Families of rows that turns and mirrors carry onto each other, the same ones carrying the whole set onto itself: the rest of each named row's family, in list order
4 families of 8 rows
Q_802: [ 15.9  -5.8 -10.6   0.5  -2.4 -13.4  -4.7  24.4   0.6  13.0   2.2   5.9
  -0.6   4.8  -2.0 -12.2 -19.8  -8.5  13.0   0.4  -0.9  12.3 -12.2   5.2
 -12.7   5.8  -4.1  -7.8  -7.0   2.4  -6.3  -7.7 -12.5  13.3   2.4  15.9
   1.8 -14.3   0.6 -13.4 -18.7   9.2]
Q_291: [ -0.1   2.4   7.2  -0.1   2.3 -27.0   0.6 -10.0   0.9   9.0  -8.5 -12.3
  13.2 -20.8   2.4 -13.3  -3.4   3.7  -1.5 -11.5  -7.8  -5.1   7.7   4.4
  23.2   5.0  -0.3   3.0 -14.4  22.1  18.3 -18.7   7.0  15.2 -11.7  -3.4
  -6.4 -14.0  -6.9 -17.2  -8.6  -9.8]
Q_228: [ -8.6 -11.8  14.9  -2.5  -3.8 -13.5  -5.6  -6.5  -0.6   1.7  -2.2  -6.4
   6.3 -25.1  -5.2 -12.3 -12.6  -6.0  -8.3  -7.2 -10.5  12.5 -19.0   4.4
  21.6  11.3  -5.7 -14.9  -5.3  22.6  -9.4  -2.6  -1.2   6.6  -0.8   8.5
  -8.1  -3.1  13.7 -11.7  -9.1 -30.2]
Q_128: [  6.8  -4.1   0.1  13.2  -3.6  -5.7   7.4  -4.8 -11.8   4.0  -1.2   6.2
  -1.3 -14.4   3.9  -5.4  -9.9 -10.6   9.2  18.9   3.1  -1.1   2.1 -17.4
   1.2  -6.4  -8.5   7.5 -31.2  -8.5   3.2   7.2  -9.9   6.9  -4.4  12.5
 -10.8 -16.6   4.8  -2.1 -30.4   0.7]
Q_285: [ -6.5  -5.6  -4.6   9.6   0.5 -20.0  -1.7  -9.2   0.2  13.1  -0.5  14.1
 -13.4  12.1  14.6  -7.9  -7.5   1.2 -16.8   8.6   8.1  11.5   1.8  14.3
   8.8  18.0   8.5 -10.3   1.2   3.7  -7.0  -2.9  11.0  -3.6   3.9  12.6
   9.5   4.5  -7.9 -26.7 -13.3  -3.4]
Q_389: [ -0.6 -13.3  18.6  13.2   5.9  -5.0   6.6  -1.2   9.1  -5.0  -8.9 -10.6
   9.4   2.7   1.8  -5.7  -8.8 -23.4  -8.7   6.7  -1.8  21.0  -9.5  11.5
  -7.1 -16.6  -4.5  -3.1 -17.0  14.3   0.2   0.4  -8.3  -0.9  -8.5  15.2
   5.8  -8.9   9.5   3.4  -6.4 -31.2]
Q_541: [  0.6 -14.0  20.8  13.8   3.7  -5.6   9.7  -5.4   8.9   2.8 -11.7 -10.8
  12.9   4.8   3.1  -1.2 -12.8 -23.3  -6.5  -1.4   2.2  17.7  -7.8  18.6
   0.7 -18.8  -1.8  -5.1 -14.3  14.8  -5.6  -2.4  -8.4  -1.0  -7.3  18.4
   5.2  -7.2  13.6   0.1  -6.7 -29.1]
Q_453: [ -8.4  -6.3  14.0  -3.6  -2.5 -15.2  -4.5  -2.2   0.2   3.7   6.0  -8.9
   7.6 -21.1  -5.4 -10.8  -1.4  -6.9 -12.5  -6.2 -15.7   7.9 -20.2   4.3
  11.3  11.9  -6.4 -19.0  -6.2  20.6  -8.5  -0.1  -2.5  10.6   2.7   8.1
  -6.5   2.7  16.2 -11.0  -7.3 -22.1]
Q_258: [ 16.4  -1.7  -8.8   2.0   1.2  -6.9  -1.5  20.9   1.9  11.5   1.9   6.4
  -3.7   8.3  -1.8 -14.6 -13.8  -8.4   8.1  -3.9   5.6   8.5 -14.3   3.6
 -12.7   5.5  -1.3  -6.5  -2.0   1.1  -8.6  -7.1 -11.7  16.5  -1.5  16.4
  -0.8 -10.0   0.7 -20.6 -17.5   7.1]
Q_931: [  1.1  -0.9   7.7   1.1   8.5 -26.5   6.1 -14.9  -2.7  10.1  -7.8 -12.3
  14.9 -13.7   3.5  -9.5  -3.6   6.9  -4.7  -9.5 -12.8  -3.6   9.5   8.4
  15.2   6.0  -2.4  -3.9 -13.0  18.2  21.8 -15.2  12.9  13.4 -10.3  -3.9
  -6.4 -10.8  -9.0 -21.0  -5.6  -3.8]
Q_659: [ 16.7  -6.5 -11.3  -0.7  -6.1 -10.7  -8.4  17.1   3.0  11.1   1.6   8.1
  -6.2   9.6   1.0 -16.0 -10.1  -6.5   7.0  -5.1   3.9   9.3 -10.4   3.2
  -5.9   5.2  -0.3  -3.3  -3.8   8.3  -6.7 -12.4 -10.0  17.8  -6.2  13.2
   1.4 -19.6   0.5 -13.0 -26.0  11.7]
Q_10: [ -6.9  -9.8  12.3  -7.1  -2.6 -14.1  -2.9  -4.1  -5.2   1.9   5.6  -3.3
   5.7 -24.3  -8.8 -13.0  -8.9  -5.2  -8.9  -4.1 -16.2  13.6 -19.3   5.4
  11.7  16.3  -7.4 -18.0  -0.7  24.5  -2.3  -2.5  -1.4   7.6   0.5   8.4
  -3.9  -5.9  14.3 -11.2  -8.0 -23.5]
Q_314: [ -0.8  -6.9   4.2   4.8 -12.0 -25.3   1.2 -17.0  -2.8   9.1  11.1   4.5
  -4.3  -5.3   8.6   3.3 -10.8  13.5 -19.2  27.1   6.7   0.6   3.8   8.2
  19.2  -4.7   3.1   7.8 -28.8  -2.7  -3.5   5.4   5.6 -13.1 -11.6  13.9
  -8.4 -17.2   7.6 -22.7 -21.3  -4.8]
Q_261: [  2.4 -13.8  19.6  11.6   4.1  -2.6   6.8  -1.0   9.0  -1.8  -4.9 -13.2
  11.5  -1.9  -0.3  -5.1  -7.7 -20.2  -4.8   6.1   2.0  12.7  -9.3  19.5
 -11.2 -12.8  -4.5  -1.8 -19.3  14.5  -4.0   0.6 -11.6  -1.2  -5.9  25.9
   6.0  -5.8  12.1   0.9  -6.4 -29.9]
Q_103: [  3.5  -7.7   4.6  17.3   1.9 -18.7  12.0  -8.0   2.6   6.9  -5.3  -6.5
  19.0 -22.1   4.4  12.8  -8.6  -3.3   8.1   9.2   7.3  12.2  14.5  27.8
   7.3  -4.5  -0.8   7.2  -7.6 -10.4  20.3 -17.2   1.5  10.2 -12.1  20.4
   7.3 -18.9  -1.5  -5.9  -7.2 -11.4]
Q_714: [  5.6  -8.6  -0.3  -3.1  -7.1 -27.7   1.7 -14.6  -3.8  11.5   9.1   5.7
  -4.2  -0.6   8.2   3.2 -13.2  15.5 -20.7  25.7   7.6   0.9   5.1  -0.7
  16.3  -7.1  -1.0   5.4 -23.9  -0.8   0.0   7.6   6.3 -13.3 -16.1  13.2
 -11.4 -21.2   5.8 -21.7 -17.4 -11.4]
Q_672: [ -3.6   4.1   4.9   1.0   4.6 -28.1   4.7  -8.9   0.3   8.9  -4.6 -13.2
  13.8 -20.3   1.0  -5.2  -2.7   5.3  -6.0  -8.5 -14.3  -1.1   3.5  10.4
  20.5   5.8  -0.2  -0.5 -12.6  10.8  18.0 -18.3  10.6  15.7 -12.4  -7.3
  -8.2 -11.4  -3.0 -26.8  -4.9  -1.5]
Q_186: [ -3.0  -8.4  -4.3   8.6  -2.7 -20.6   1.0  -8.3  -0.7  17.0  -5.5  13.6
 -14.4  17.6  16.4  -3.9  -6.7  -1.8 -13.8   4.4   7.1   7.4   2.0  20.8
   8.8  14.6   9.9  -8.1   1.1   4.3  -9.7  -7.7   8.5  -1.1  -1.2  13.1
  11.8   0.9  -0.7 -24.6 -19.6   2.4]
Q_615: [-13.1  -7.3  12.5  -8.0  -2.8 -11.7  -4.8  -3.2  -3.5   5.6   4.3  -6.3
   6.6 -20.9  -9.4 -10.8  -8.0  -8.3  -3.9   0.0 -17.7   9.2 -19.0   2.5
   8.8  16.8  -3.0 -17.3  -4.6  19.1  -6.7   0.5  -3.8   3.6   6.0   7.6
  -2.4   2.4  13.3  -7.0  -8.9 -26.4]
Q_840: [  2.2  -6.1   9.1  17.9   4.8 -15.3  14.9  -8.1   4.8   3.2  -7.2  -7.5
  16.5 -19.7  -0.9   9.3  -8.1  -1.5   8.1   7.8   8.5   7.5   9.9  30.3
   5.8  -6.8   0.5  11.8 -10.0  -3.4  19.3 -19.0  -2.5   6.4 -18.3  22.4
   8.9 -21.4  -2.2 -11.2  -7.8 -12.4]
Q_560: [  9.9  -1.6   2.6  16.3   0.1  -6.9   8.7  -3.4 -13.1   3.1   0.5  11.9
  -3.0 -11.7   2.3  -6.8  -9.4  -8.3   9.3  15.7   6.0   3.2  -3.1 -18.5
   4.6  -6.8  -8.7   4.6 -19.0  -6.4   7.3   9.3  -9.2   9.0  -8.3  16.9
  -8.3 -16.3   3.6  -1.2 -35.8   2.5]
Q_26: [ -6.6  -4.8   0.3   3.2   3.7 -19.8  -7.7  -4.6   2.3  12.4   3.8   7.3
  -8.8  17.2  13.4  -7.2  -7.8  -0.5 -17.1   8.8   7.8   4.4  -2.6  18.8
   8.8  15.9  12.0  -5.0   0.1  -0.3  -8.6  -7.7   9.9  -1.3   3.7  12.8
   8.8   5.1  -2.5 -32.1 -15.1  -0.7]
Q_354: [  4.7 -11.2   8.7  17.3   3.4 -21.3  11.7  -6.6   5.7   3.1  -5.7  -3.5
  19.8 -18.9  -1.4  13.4  -7.2   2.1   4.9   9.1   9.2  12.3   8.4  25.0
   9.2  -9.8  -1.6   2.3  -4.1  -4.8  17.2 -16.4   0.2   8.6 -17.5  26.8
   9.1 -21.4  -5.5  -3.1  -6.4 -14.3]
Q_131: [ 17.0  -8.0  -6.1   1.1  -2.1 -11.0  -4.9  19.5   2.0   8.9   1.5   7.8
  -3.0  12.0  -1.9 -16.9 -17.9  -5.0   5.7  -1.5   2.9  16.4 -13.9   5.4
 -10.8   1.5  -1.4  -9.6  -5.9   7.1  -8.2 -10.3  -7.7  12.9  -0.8  14.3
   1.2 -17.0  -3.7 -15.8 -20.3  11.8]
Q_392: [ 11.7   2.3  -0.9  18.2  -6.7  -6.8  12.3  -1.1  -8.6   5.6   1.1   8.4
  -3.2 -15.6   1.4  -7.2  -9.2  -6.5   8.5  13.4   5.7   2.1  -1.8 -14.2
   0.8  -8.3  -8.9   7.3 -27.9  -4.9   1.0  11.7 -13.6   6.7  -8.7  15.6
 -12.4 -17.1   5.6  -7.2 -29.9   2.3]
Q_737: [  2.6 -14.4   1.0   2.7  -9.5 -24.9   3.3 -14.0  -2.6  13.1   0.0   5.8
  -7.2   1.5  10.0   5.7 -14.7  16.8 -16.4  21.6   8.3   3.4   1.8   5.9
  19.6  -6.3   2.0   0.8 -24.5  -1.1  -8.5   9.8   2.8 -14.9 -17.5  14.6
 -10.2 -16.5   8.1 -23.2 -23.0 -12.8]
Q_451: [  6.1  -5.4   9.2  14.7  -0.4 -20.9  13.3  -8.0   5.2  10.7  -6.3  -4.7
  18.7 -16.0  -0.7  10.2  -5.4  -3.5   8.2   0.7  10.4   7.0  10.9  26.7
  10.7 -10.0   1.9   5.8  -1.1   4.2  17.8 -21.1  -4.4  10.7 -16.3  24.9
  12.4 -21.6  -0.4  -1.3  -9.1 -11.7]
Q_701: [ -6.0  -2.3  -4.8   4.4   1.9 -19.8  -4.3  -3.7   4.0  18.4   0.9   5.5
  -7.8  17.3  15.8  -7.4  -9.4  -1.8 -10.8   6.1   2.9  12.1   1.2  18.7
   3.6  17.8  11.1  -7.3   0.5  -0.6  -4.3  -2.4  10.4  -3.6   5.8   8.2
   7.6   9.0  -4.6 -27.2 -15.5  -3.1]
Q_192: [  6.7  -4.7  -2.5  14.3  -3.1  -6.0   2.0  -2.6  -7.7   3.8  -2.8   8.2
  -5.8 -11.0   3.5 -10.1  -7.0  -4.0   8.7  11.0   8.0   1.0  -4.1 -19.9
   8.9  -4.5  -6.7   6.8 -23.0  -2.8   0.8  12.4 -13.1   8.0 -12.6  15.7
 -13.3 -16.1   3.5  -5.3 -40.0  -4.7]
Q_587: [ -0.6 -10.4   1.5  -5.1 -11.9 -21.4  -1.3 -18.7  -2.7  13.5  10.4   2.3
  -1.5  -4.3   7.8   5.9 -11.7  15.4 -17.5  28.0   7.1   3.8   5.1   7.4
  15.1  -1.8   4.6   5.7 -22.6  -9.1  -2.7   5.2   7.3 -13.6 -10.8  11.0
 -10.9 -17.0   7.0 -21.1 -17.7 -12.2]
Q_331: [ -3.2   3.8   3.0  -4.0   3.4 -27.4  -1.7 -10.5  -2.7  13.0  -0.8 -13.4
  16.0 -14.6   1.1  -4.5  -5.5   5.6  -2.9  -9.2 -17.3  -2.8   9.0   8.0
  14.8   7.2  -2.3  -4.0 -17.7  13.7  19.5 -16.3  10.4  13.6  -5.2  -6.8
 -10.4 -11.6  -5.6 -22.6  -5.9  -4.3]
Q_974: [  3.3 -16.8  16.5   7.4   3.6  -5.3   8.6   2.0  10.3   1.0  -8.9 -15.6
  11.7  -0.8   3.5  -5.4 -13.9 -22.5  -3.0  12.5  -0.6  18.3  -7.2  17.1
 -11.4 -15.0  -1.6   1.5 -19.4   8.0  -2.0  -0.3  -9.7  -4.1  -6.4  16.9
   6.9  -7.3  11.2   2.4  -4.3 -29.0]

The rest of the family of Q_453: Q_258, Q_314, Q_261, Q_672, Q_840, Q_26, Q_392
The rest of the family of Q_228: Q_291, Q_541, Q_659, Q_186, Q_737, Q_451, Q_192
The rest of the family of Q_128: Q_802, Q_103, Q_615, Q_701, Q_587, Q_331, Q_974

